In the data rows, 500 means zero.
Here are some numbered points:
[309 482 539 393 666 457 548 373 355 640 692 464 588 454 609] 0
[663 541 488 509 426 358 523 642 504 409 436 547 433 452 445] 1
[432 493 522 498 558 506 515 469 477 532 541 471 522 482 505] 2
[426 505 481 449 509 510 517 409 430 592 599 396 567 428 475] 3
[431 483 531 490 589 491 522 469 484 544 555 471 529 485 498] 4
[467 495 516 477 583 421 505 494 476 502 563 510 474 471 511] 5
[673 578 548 428 507 489 545 510 497 428 537 701 470 546 684] 6
[553 535 530 544 466 572 536 552 540 465 467 482 526 522 468] 7
[284 471 506 619 538 599 483 408 478 628 491 273 604 484 262] 8
[477 502 488 516 598 376 474 447 472 462 621 477 450 427 477] 9
[431 515 544 576 511 674 560 443 513 590 466 445 620 520 446] 10
[565 542 486 529 387 526 551 553 517 357 423 692 503 539 665] 11
[545 506 400 412 457 538 449 368 479 471 640 576 477 471 656] 12
[520 536 559 464 514 538 544 456 486 514 519 478 494 484 482] 13
[398 487 480 577 425 590 544 493 513 549 436 417 620 458 498] 14
[552 482 477 609 416 424 411 595 581 362 379 453 381 533 328] 15
[408 529 627 465 714 509 591 420 452 652 620 408 556 459 441] 16
[580 479 470 625 415 392 373 612 588 343 344 465 337 512 284] 17
[426 538 612 474 694 600 536 346 462 553 639 413 523 488 489] 18
[436 532 549 429 622 363 508 453 379 486 639 756 509 514 747] 19
[575 521 476 475 426 508 545 537 499 470 439 583 481 513 570] 20
[548 505 477 470 415 387 441 594 486 443 402 564 456 593 510] 21
[540 491 495 477 614 426 480 452 512 447 629 522 422 467 571] 22
[537 542 544 691 314 791 635 559 645 532 238 267 629 507 249] 23
[532 511 494 489 466 500 511 519 495 489 481 537 497 500 531] 24
[584 489 499 445 452 365 370 574 490 444 452 611 396 602 495] 25
[611 517 642 421 680 451 571 491 561 497 552 536 402 484 514] 26
[388 522 503 488 503 486 409 423 413 546 559 598 528 606 515] 27
[631 533 486 496 432 395 510 608 510 415 444 558 428 455 478] 28
[150 418 610 534 738 610 605 403 438 726 570 239 704 461 393] 29
[478 528 507 424 551 500 529 453 430 561 585 515 544 479 553] 30
[684 505 406 487 358 413 452 566 536 410 485 484 400 410 452] 31
[418 505 533 583 496 670 567 456 529 573 464 430 613 537 438] 32
[212 565 618 399 724 483 601 366 312 658 654 493 688 549 699] 33
[450 553 550 388 598 481 537 402 392 588 636 513 571 470 580] 34
[469 514 519 454 585 422 493 482 433 500 578 632 530 517 664] 35
[554 494 500 544 489 586 510 507 560 472 473 532 515 540 562] 36
[447 473 508 533 471 488 556 568 498 527 452 370 552 432 405] 37
[590 521 544 508 477 515 510 539 538 420 441 575 468 548 552] 38
[408 460 543 467 601 468 488 462 475 563 554 471 482 515 471] 39
[358 514 555 545 517 610 595 497 494 567 468 435 665 503 501] 40
[603 477 551 552 461 581 566 593 590 465 321 461 438 532 381] 41
[14 425 616 538 840 583 437 260 399 775 619 399 677 639 382] 42
[541 488 475 502 432 363 403 586 506 394 432 464 377 490 366] 43
[492 531 528 422 548 487 522 468 441 557 557 509 522 474 538] 44
[509 515 508 573 428 620 543 522 535 514 389 410 566 508 398] 45
[337 460 527 528 612 542 451 425 471 573 571 479 542 558 453] 46
[490 534 539 414 572 478 489 452 423 560 591 558 513 484 564] 47
[288 512 497 439 665 509 465 293 391 605 752 466 598 457 567] 48
[447 524 458 516 666 303 435 440 416 482 696 459 450 379 405] 49
[692 475 625 633 425 776 662 751 742 454 132 350 433 584 204] 50
New points follow, each followed by the number of its nearest point above by angle.
[246 461 556 329 730 436 530 295 299 733 800 448 633 427 628] 0
[551 511 481 450 465 413 434 528 484 434 495 544 401 522 487] 25
[522 502 467 481 457 454 459 563 502 462 458 540 477 546 504] 21
[261 455 494 623 429 679 465 467 511 554 409 208 657 528 297] 8
[582 497 495 560 493 626 513 492 574 460 525 558 513 561 591] 36
[540 557 572 582 479 629 565 570 543 464 424 461 589 532 431] 7
[377 485 484 487 583 507 487 386 439 557 649 530 547 478 605] 48
[465 461 434 593 441 496 508 525 550 535 448 227 535 339 301] 37
[578 466 505 295 583 294 412 491 436 501 560 692 314 578 591] 25
[532 500 476 463 509 448 476 489 482 472 577 544 464 473 556] 22
[539 538 533 559 485 563 534 548 552 466 430 467 543 534 466] 7
[421 500 522 430 578 475 514 448 433 555 587 485 539 480 551] 0
[297 521 523 426 680 436 410 303 367 594 723 528 552 555 532] 48
[363 482 505 567 525 542 475 440 492 609 501 357 561 495 344] 8
[429 458 484 573 490 529 531 534 537 542 465 290 581 427 362] 37
[530 509 515 524 468 586 533 517 530 469 459 547 526 529 562] 36
[287 436 474 420 683 475 378 285 405 654 756 559 539 574 578] 48
[591 500 416 450 428 489 464 445 486 501 553 540 460 446 561] 12
[670 408 377 271 536 166 282 513 470 381 635 821 200 592 803] 25
[551 498 394 432 472 470 449 405 476 477 618 543 437 459 622] 12
[332 493 563 541 629 505 554 454 464 586 521 382 550 436 435] 29
[650 522 519 510 450 495 510 602 558 384 397 602 429 534 555] 38
[573 513 509 548 515 611 527 494 591 463 484 552 511 556 573] 36
[373 537 621 476 706 727 575 343 510 590 599 609 666 633 746] 33
[325 510 540 412 657 479 527 404 378 621 661 479 585 466 583] 0
[537 493 373 546 306 484 471 586 526 534 486 340 564 431 362] 37
[548 481 436 531 442 403 401 507 513 435 513 509 383 500 404] 43
[606 489 528 505 497 505 540 591 573 452 416 500 442 493 447] 41
[675 526 374 295 570 201 387 426 417 405 867 698 365 386 831] 22
[503 510 467 531 418 501 527 533 493 518 487 421 561 453 433] 37
[420 514 569 509 624 578 521 389 477 519 572 418 513 492 452] 18
[357 430 461 559 572 480 373 429 503 594 509 495 467 614 368] 46
[583 477 487 462 360 386 418 636 535 393 370 585 404 576 479] 21
[514 468 483 507 469 544 501 506 536 493 448 514 501 521 533] 36
[471 523 487 454 541 539 482 372 465 487 675 508 509 495 646] 12
[449 510 503 495 527 425 454 495 434 542 548 527 544 535 495] 27
[556 485 469 449 550 420 464 466 489 482 594 554 464 470 586] 22
[455 473 471 470 504 493 412 471 479 489 521 546 484 600 543] 27
[568 509 430 440 461 500 471 439 478 493 587 511 464 441 562] 12
[529 514 543 479 558 548 525 507 513 509 502 561 513 548 563] 6
[386 507 524 420 637 514 478 324 414 564 695 482 527 479 611] 48
[564 511 413 433 473 476 462 400 479 494 599 565 458 425 601] 12
[396 466 486 433 605 492 536 425 441 644 624 445 566 456 546] 0
[431 439 446 599 439 611 542 510 567 537 417 209 578 327 246] 37
[139 400 455 381 801 482 310 128 356 789 897 603 668 615 660] 48
[335 448 472 431 632 472 411 332 413 641 709 565 526 547 588] 48
[343 505 545 612 536 502 455 489 480 566 472 385 558 543 284] 8
[365 520 638 430 744 516 589 424 447 629 615 360 561 483 416] 16
[549 503 439 465 478 447 462 455 492 464 585 607 453 495 604] 12
[514 505 432 314 437 425 486 421 401 472 647 659 463 479 772] 12
[586 469 429 338 561 324 441 537 429 482 537 654 346 559 580] 25
[603 471 480 336 552 318 420 515 472 474 552 658 319 575 557] 25
[468 491 532 505 522 566 543 518 515 528 476 453 542 497 516] 40
[507 493 418 423 454 519 432 369 450 468 634 567 480 465 695] 12
[728 498 454 436 553 413 460 454 543 377 667 614 347 474 639] 22
[624 515 479 443 489 510 469 453 504 427 568 673 447 533 690] 6
[548 508 505 496 608 457 483 449 523 470 596 517 407 480 548] 22
[567 507 504 557 512 605 506 491 584 463 488 569 505 549 585] 36
[511 482 484 520 450 546 506 517 529 487 450 496 507 521 522] 36
[604 517 555 441 556 503 540 509 522 436 529 693 468 571 720] 6
[525 482 477 505 456 540 500 512 523 517 463 526 535 504 532] 36
[499 487 478 494 494 439 493 519 506 468 518 456 450 437 433] 43
[480 509 449 537 412 562 512 479 467 500 484 501 541 471 515] 14
[491 472 443 598 428 530 519 536 564 502 438 294 510 354 312] 37
[445 524 556 485 600 574 534 430 501 515 563 430 516 501 465] 18
[433 457 471 545 540 473 496 439 463 564 538 292 446 374 330] 8
[515 505 473 478 501 478 472 475 488 478 559 552 484 488 581] 12
[900 532 534 488 358 513 599 767 662 340 225 685 365 574 544] 38
[598 448 483 349 577 305 421 508 449 490 538 670 331 554 554] 25
[614 502 519 510 464 506 519 586 550 458 424 561 459 520 495] 38
[494 551 528 537 481 605 534 471 493 509 512 543 611 569 589] 36
[380 505 555 562 498 553 509 532 502 539 409 332 528 516 302] 8
[459 502 503 487 543 525 506 438 472 537 552 476 506 473 507] 48
[546 491 506 427 534 401 450 505 468 492 532 591 415 527 544] 25
[581 514 517 554 506 617 530 479 613 469 481 567 515 545 581] 36
[485 505 448 464 476 561 481 402 471 451 587 534 503 481 613] 12
[521 494 433 496 497 452 465 445 494 469 584 583 469 473 586] 12
[601 521 471 515 458 516 487 494 560 443 520 515 468 463 501] 31
[597 512 425 591 238 496 431 655 526 458 325 552 576 579 469] 21
[408 509 591 451 769 536 588 422 466 637 665 379 570 480 431] 16
